(in the rows, 128 means zero)
The rows below fall into families. The same turns and mirrors carry the whole set onto itself and the rows of a family onto each other. For each named row, which other rows are in its family? Write them in the order they are listed.
These 40 rows form 10 families of 4 rows each.
seta: [137 147 106 152 140 123  96 134 105 127 122 107]
lub: [128 154  95 137 125 132 107 102 118 125 110 112]
Resi: [137 140 104 162 139 122 107 117  98 129 123 115]
sot: [151 132  92 152 129 121 113  97 115 139 119 117]
kuvos: [134 127 101 150 120 132 108 115 105 105 116 110]
sas: [159 140 106 122 146 145 128 115 121 153 171 113]
kogu: [128 131 151 122 114 149 166 147 164 151 135 114]
guvek: [144 136 100 162 117 126 132 114 106 120 112 126]
pugo: [142 131  98 151 143 137 131  99 114 117  99 109]
Vazus: [132 141  94 154 140 134 116 118  99 129 111 105]
pivop: [106 121 156 134 150 111 127 114 133 126  83 121]
Rog: [118 117 165 135 147 112 126 119 105 136  96 141]
ber: [148 135 108 127 153 137 131 108 135 170 171 115]
fip: [148 152 103 120 144 130 132 117 129 159 172 114]
duta: [121 108 171 130 129 133 113 118 118 125  96 135]
Sogen: [124 131 109 123 164 136 136 113 154 149 176 120]
gek: [111 131 153 119 120 155 149 150 167 126 142 112]
liger: [113 123 177 109 124 136 137 151 146 146 141 105]
kemok: [154 110 104 125 145 135 136 114 156 148 169 129]
tuv: [130 137 103 116 158 129 160 126 125 145 171 116]
zedi: [114  94 172 130 140 118 109 125 120 139 104 125]
Kat: [118 122 149  92 119 135 164 144 153 130 140 117]
bif: [144 127  89 163 136 122 116 107 112 149 125 109]
gido: [104 118 156 139 114 129 161 141 155 162 148 108]
suni: [112  90 168 132 127 126 119 121 138 141  96 124]
Linis: [105 123 161 126 124 133 152 150 164 157 148 115]
gofom: [100 102 158 138 148 114 119 119 123 117 107 143]
pebom: [127 107 158 128 126 136 173 155 148 133 140 112]
sobip: [138 152 115 127 163 140 148 115 140 155 166 137]
Nulu: [132 136 106 118 141 114 142  99 142 143 177 124]
tasi: [150 130  99 155 120 127 111 108 100 140 124 107]
tuki: [114 121 160 119 117 122 160 146 163 142 144 106]
gim: [119 112 164 118 118 145 140 151 161 151 138 100]
vopaz: [150 127 102 128 143 149 140 113 148 153 173 126]
zep: [113 116 163 116 141 128 115 118 122 131  86 135]
safat: [114 112 172 108 129 151 146 151 148 142 141 108]
vez: [106  94 168 142 139 123 124 127 127 135  95 117]
Feraf: [113 113 162 134 163 138 128 134 119 135  87 132]
kerov: [122 117 172 124 133 147 114 109 107 136 100 134]
Romer: [148 122 106 125 155 138 153 106 139 146 175 119]

Which other rows belong to the same family as vez? sot, fip, safat
Which other rows belong to the same family as seta? kemok, gido, kerov
Which other rows belong to the same family as Linis? Resi, duta, vopaz
Which other rows belong to the same family as ber? zedi, tasi, gim
Which other rows belong to the same family as kuvos? kogu, Rog, Sogen
Which other rows belong to the same family as Kat? pugo, pivop, tuv

The rows below fall into families. The same turns and mirrors carry the whole set onto itself and the rows of a family onto each other. For each named row, which other rows are in its family? Write them in the order they are listed.
These 30 rows form 5 families of 6 rows each.
Tak: [143 115  94 189 168 146 126 158 117 169  93 112 153 153]
vusu: [120 126 132 172 119 105 163 164 121 146  96 128 168 118]
sug: [114 167 118 147 151 119  76 148 104 146 102  86 123 152]
gel: [111 120 127 174 150 146 110 114 106 176 127 131 144 170]
Num: [175 154 121 122 162 105 126 134 122 134 102  97 142 140]
Latut: [122 120 119 178 127 146 126 146  98 185 130 141 138 166]
tegik: [125 120 115 183 160 148 124 139 100 175 124 148 132 158]
por: [112 160 146 167 128  96 156 167 113 141 108 130 173 137]
pudi: [120 111 130 182 150 136 116 133 112 151 143 134 119 154]
Pami: [103 129 145 133 128  85 161 150 105 151  95 126 136 135]
Bupu: [120 164 128 172 119 110 164 152 106 123 113 130 163 143]
vezas: [180 130 118 147 136  92 110 141 136 150 114  93 150 136]
Lopav: [124 116  86 179 150 126 132 135 141 165  78 106 154 171]
Vozi: [101 126 130 181 161 156 137 149 114 163 114 128 119 166]
Tifer: [168 159 109 141 135 101 116 159 124 159  83  86 144 126]
Tem: [131 152 131 128 145 106  86 130  94 162 102  75 137 164]
Tiz: [142 161 118 133 139 123  82 143  92 154  81  88 130 146]
sulu: [ 91 131 139 129 126  88 144 130 128 148  96 116 117 141]
kivo: [177 139 103 129 143 102 101 138 118 132  94 103 152 149]
Tira: [107 128 145 114 133  87 148 155 117 172 106 123 145 137]
fumo: [128 126  84 182 158 127 125 134 125 153  88 144 158 173]
dira: [124 121 104 178 165 153 131 131 127 166  80 126 157 177]
Dar: [106 151 117 174 128 104 137 174 123 136 117 114 185 134]
golob: [119 145 117 154 128  82 153 167 108 122 112 132 172 146]
zenuf: [134 143 130 144 143 113  72 150  93 173  76  93 142 156]
dul: [184 146 128 133 143 107 115 141 117 151 100  84 140 153]
Vuk: [105 147 170 137 132 102 141 155 117 140 105 118 130 123]
dad: [130 127 108 188 173 135 125 123 116 144  69 124 151 173]
voz: [150 158 136 148 148 126  91 137 117 162  88  91 103 154]
vofi: [ 93 143 152 139 128  81 148 132 111 165 117 124 146 148]

Which other rows belong to the same family as voz? Tak, vusu, Vozi, Tifer, Vuk
Which other rows belong to the same family as pudi? sug, vezas, Lopav, sulu, Dar
Which other rows belong to the same family as vofi? gel, Tem, kivo, fumo, golob

The rows below fall into families. The same turns and mirrors carry the whole set onto itself and the rows of a family onto each other. For each named row, which other rows are in its family? Write them in the order they are listed.
These 15 rows form 5 families of 3 rows each.
Tav: [154 110 134 107 111 132 132 129 181 144 134 157 123 101]
pata: [116 109 152 146 125 121 113 118 122 108 137  84 102 123]
ririr: [157  99 143 105 124 128 128 120 174 152 145 157 123 103]
lif: [157 111 132 101 133 135 129 137 179 145 139 153 130 113]
Nukel: [143 148 143 105 126 132 171 154  89 157 122 119 106 104]
fiduv: [116 114 129 147 130 116 110 125 121 115 131  87 103 132]
lidak: [164 106 124 110 118 133 120 119 168 161 142 150 128 106]
dimo: [134 161 149  94 132 129 173 140  95 147 131 122 110 109]
Gobas: [144 161 155  88 136 129 163 143  98 145 121 113 102 101]
vub: [126 111 133 160 131 119 118 118 126 104 143  94  96 110]
gole: [162 103 133  99 122 131 133 117 176 146 127 155 124 100]
vup: [119 109 149 162 132 114 106 122 120 114 134 102  99 119]
mavo: [119 103 147 151 131 116 109 116 125 118 131  94  88 125]
vabu: [137 153 151  91 133 120 175 147  99 142 114 125 106  95]
Napo: [145 164 132  95 136 118 164 150 101 149 125 124 100  94]

Which other rows belong to the same family as vabu? pata, ririr
Which other rows belong to the same family as fiduv? lidak, Napo
Which other rows belong to the same family as Tav? dimo, vup

The rows below fall into families. The same turns and mirrors carry the whole set onto itself and the rows of a family onto each other. For each named row, which other rows are in its family? Write them in the order they are listed.
These 16 rows form 4 families of 4 rows each.
bofal: [109 123 112  95 109 120 135 146]
Tebo: [107 127 103 107 109 115 141 128]
roril: [143 157 132 143 127 110 152 133]
Nimor: [113 132 106  99 103 115 129 132]
goz: [152 149 133 148 153 165 103 148]
fek: [142 152 131 156 150 167 102 136]
fila: [161 140 128 160 147 164 117 142]
Fedi: [135 163 138 154 114 111 130 132]
fil: [148 152 130 160 149 170 117 133]
dorep: [126 121 100 108 139 178 109 147]
lubog: [139 167 126 155 120 117 140 140]
big: [121 107 103 115 145 172 109 151]
Kor: [119 123 101 102 140 172 102 134]
bem: [103 123 106 100 123 119 145 141]
bude: [120 107 108 103 143 166 104 136]
Vot: [132 155 143 148 119 112 143 130]

Which other rows belong to the same family as fil? bofal, dorep, Vot
Which other rows belong to the same family as big? roril, fila, bem
Which other rows belong to the same family as lubog? Tebo, goz, bude

The rows below fall into families. The same turns and mirrors carry the whole set onto itself and the rows of a family onto each other. For each named row, which other rows are in its family? Write them in the order they are listed.
These 32 rows form 4 families of 8 rows each.
tiv: [ 98 110 123  97 127 154 115  96  84  99 137]
zuson: [132 138 124  93  89 150 101 148 115 111 112]
boga: [ 95 129 124  99 127 162 113 104  89 107 151]
birag: [116 159 124  93 125 165 114 106 128 166 119]
Mip: [139 134 144 106  79 136  81 107  84 154 106]
binil: [110 157 128  94  98 178 119  98 124 137 116]
pav: [102 152 135  89 126 178 110 105 125 152 116]
Rik: [161 141 115  99 125 144  69 116 126 162  94]
vudep: [153  97 106 121 120 126  61  90  97 124 130]
lago: [142 104 115 105 122 118  70 106  89  93 125]
rozag: [147 141  85  99 145 161  96 107 135 104 128]
Bam: [132 142 107  92  97 160  97 141 108 100 101]
moviz: [126 125 115 105 159 133  84  63 102 148 133]
mapu: [126 109 132 105 154 137  86  71 102 161 129]
Mitu: [129 120  87 116 146 153  83  94 133  94 121]
lakam: [112 107 132 107 103 151 114  91  79 110 146]
Panul: [126 128 140 108 135 153  86  60 109 163 135]
fepu: [111 123 154  99 102 121  89 106  82 154 117]
vir: [153 146 107 117 133 138  64  95 121 162  97]
boz: [156  99 103 107 126 121  73 108  86 109 115]
Peli: [128 123 160  93  98 133  93 113  78 144 106]
Guvuf: [125 119  91 110 138 168  98  81 136 107 140]
Bemes: [163 135 115 100 120 121  73 109 128 152  93]
sir: [146 142 105 105  91 143 101 133 116 109  89]
sol: [120 165 126 100 129 183 113  98 132 135 115]
Duvir: [141  95 116 124 115 113  74 108  84 122 118]
fid: [115 118 137 119 153 151  87  72 100 148 144]
lal: [138 125  94 107  83 151  95 128 112  97 111]
lape: [131 128  79 104 154 165  90  99 132 116 124]
lotid: [107 113 135 108 110 157 124 111  96  95 137]
genu: [131 139 155 108  97 143 104 112  83 163 112]
Zeri: [152 147 101 109 114 151  67  98 143 152  99]

Which other rows belong to the same family as boz? tiv, pav, Rik, Bam, mapu, Peli, lape
Which other rows belong to the same family as Mitu? vir, sir, sol, Duvir, fid, lotid, genu
Which other rows belong to the same family as binil? Mip, vudep, lakam, Panul, Guvuf, lal, Zeri

The rows below fall into families. The same turns and mirrors carry the whole set onto itself and the rows of a family onto each other. For each named row, which other rows are in its family? Write them in the order they are listed.
These 32 rows form 4 families of 8 rows each.
Mes: [152 153 135 143 138 116 121 119  69 118 143 150 159 128 166 102 150 111
 110 130 111 117 115 135 138]
Falez: [142 140 135 145 107 144 127  95  95 141 156 175 185 148 126 112 140  95
  93 164 129 114 114 132 144]
tulod: [127 126 104 134  83 108 143 144 141 137 163 122 159 147 123 177 102 105
 113 144 133 116 154 126 136]
Tur: [161 128 135 125 119 111 150 155 144 142 135 121 104 114 110 153 112 135
 134 116 112  78 147 131 123]
nolev: [134 173 154 157 120 115 125  78  77 173 139 137 125 129 108 128 152 124
  99 130 125  88 125 112 140]
siv: [128 166 152 143 113 112 124  79  74 167 123 120 135 122 104 128 154 131
 108 124 123  95 131 115 144]
kopat: [136 149 138 149 114 114 141  88  96 159  97 156 134 142 111  77 155  94
 108 104 108 112 123 105 127]
supos: [130 127 110 141  83 109 148 140 139 138 164 119 150 142 120 185 103 103
 119 133 138 120 146 129 128]
Vuro: [146 112  95 124  83 109 136 136 140 121 148 152 115 130 146 136 103  89
 132 118 117 138 164 149 126]
Gefe: [148 117  97 125  99 101 141 147 139 142 158 156 119 135 150 134  97  89
 130 118 113 140 152 146 118]
zoki: [155 131 130 143 127 109 158 155 141 152 141 123  98 123 102 150 118 138
 125 109 114  71 139 126 125]
Vevan: [144 110  97 116  90 103 129 143 141 129 152 150 130 123 142 132  99  91
 132 111 111 135 165 145 124]
munuf: [146 105 104 141  94 115 157 124 167 120 130 141 120 129  71 129 120 125
 115 123 135  93 141 132 123]
lenef: [137 113 107 130  88 120 153 122 166 121 125 141 120 127  68 124 117 120
 114 117 129  84 145 124 125]
Lel: [128 158 161 148 124 115 125  73  78 174 143 130 133 134 105 124 146 118
 107 122 124  88 120 107 144]
digif: [133 165 150 157 123 107 126  75  73 175 137 129 138 134 107 124 151 120
  98 129 124  97 127 118 148]
Lar: [148 144 139 134 111 138 130  94  94 139 145 170 184 154 122 100 137  97
  97 172 126 111 115 131 149]
Lupi: [144 116 109 137  80 123 161 121 165 121 120 138 112 137  76 130 127 123
 120 125 133  84 142 130 126]
gefi: [147 114 107 133  93 119 155 122 164 133 135 152 106 132  69 117 117 124
 121 116 137  88 130 133 117]
puze: [132 147 142 142 105 127 142  82 103 161  91 156 136 128 103  87 153  99
  99 110  97 115 133 116 134]
Nur: [162 118 135 136 114 114 148 145 145 146 135 121  97 113 111 153 126 139
 133 107 107  78 151 139 131]
vuvu: [154 124 131 127 119 104 145 151 146 150 136 114 110 113 107 152 121 142
 127 107 106  76 148 130 127]
soleb: [150 115  96 123  93  95 135 141 142 133 144 150 118 130 135 132  96  88
 134 119 117 139 170 144 123]
Zofu: [154 159 127 144 132 115 115 125  70 127 143 158 155 134 171 101 147 110
 112 138 114 118 124 130 132]
Pumud: [134 136 135 128 107 139 122  89  97 130 149 160 188 143 129 114 138 106
  93 176 121 123 118 135 150]
fal: [130 128  99 143  82 112 147 146 130 140 174 134 151 154 120 172  98  98
 122 138 150 118 143 129 133]
gufog: [145 154 137 153 104 122 139  89  98 165  99 167 134 137 108  81 159  97
 105 105 110 112 124 116 123]
Gep: [145 151 133 137 140 112 115 118  66 119 148 149 154 136 167  98 139 105
 120 138 117 115 121 121 139]
povu: [139 160 144 142 105 122 141  86  95 156  98 162 137 138 112  85 151  88
 106 103 107 116 121 116 128]
rir: [147 148 129 137 128 122 118 128  70 117 128 151 170 126 166 100 145 108
 117 139 107 124 132 132 143]
Nif: [135 121 108 141  78 113 146 145 137 144 160 122 150 151 130 183 108 105
 122 143 135 117 153 136 139]
mabor: [139 128 138 139 115 138 129  97 100 141 150 167 190 158 129 102 140  94
  99 161 124 119 106 123 143]

Which other rows belong to the same family as tulod? Falez, nolev, Vevan, lenef, vuvu, Zofu, gufog
Which other rows belong to the same family as Gep? kopat, Vuro, Lel, Lupi, Nur, Nif, mabor

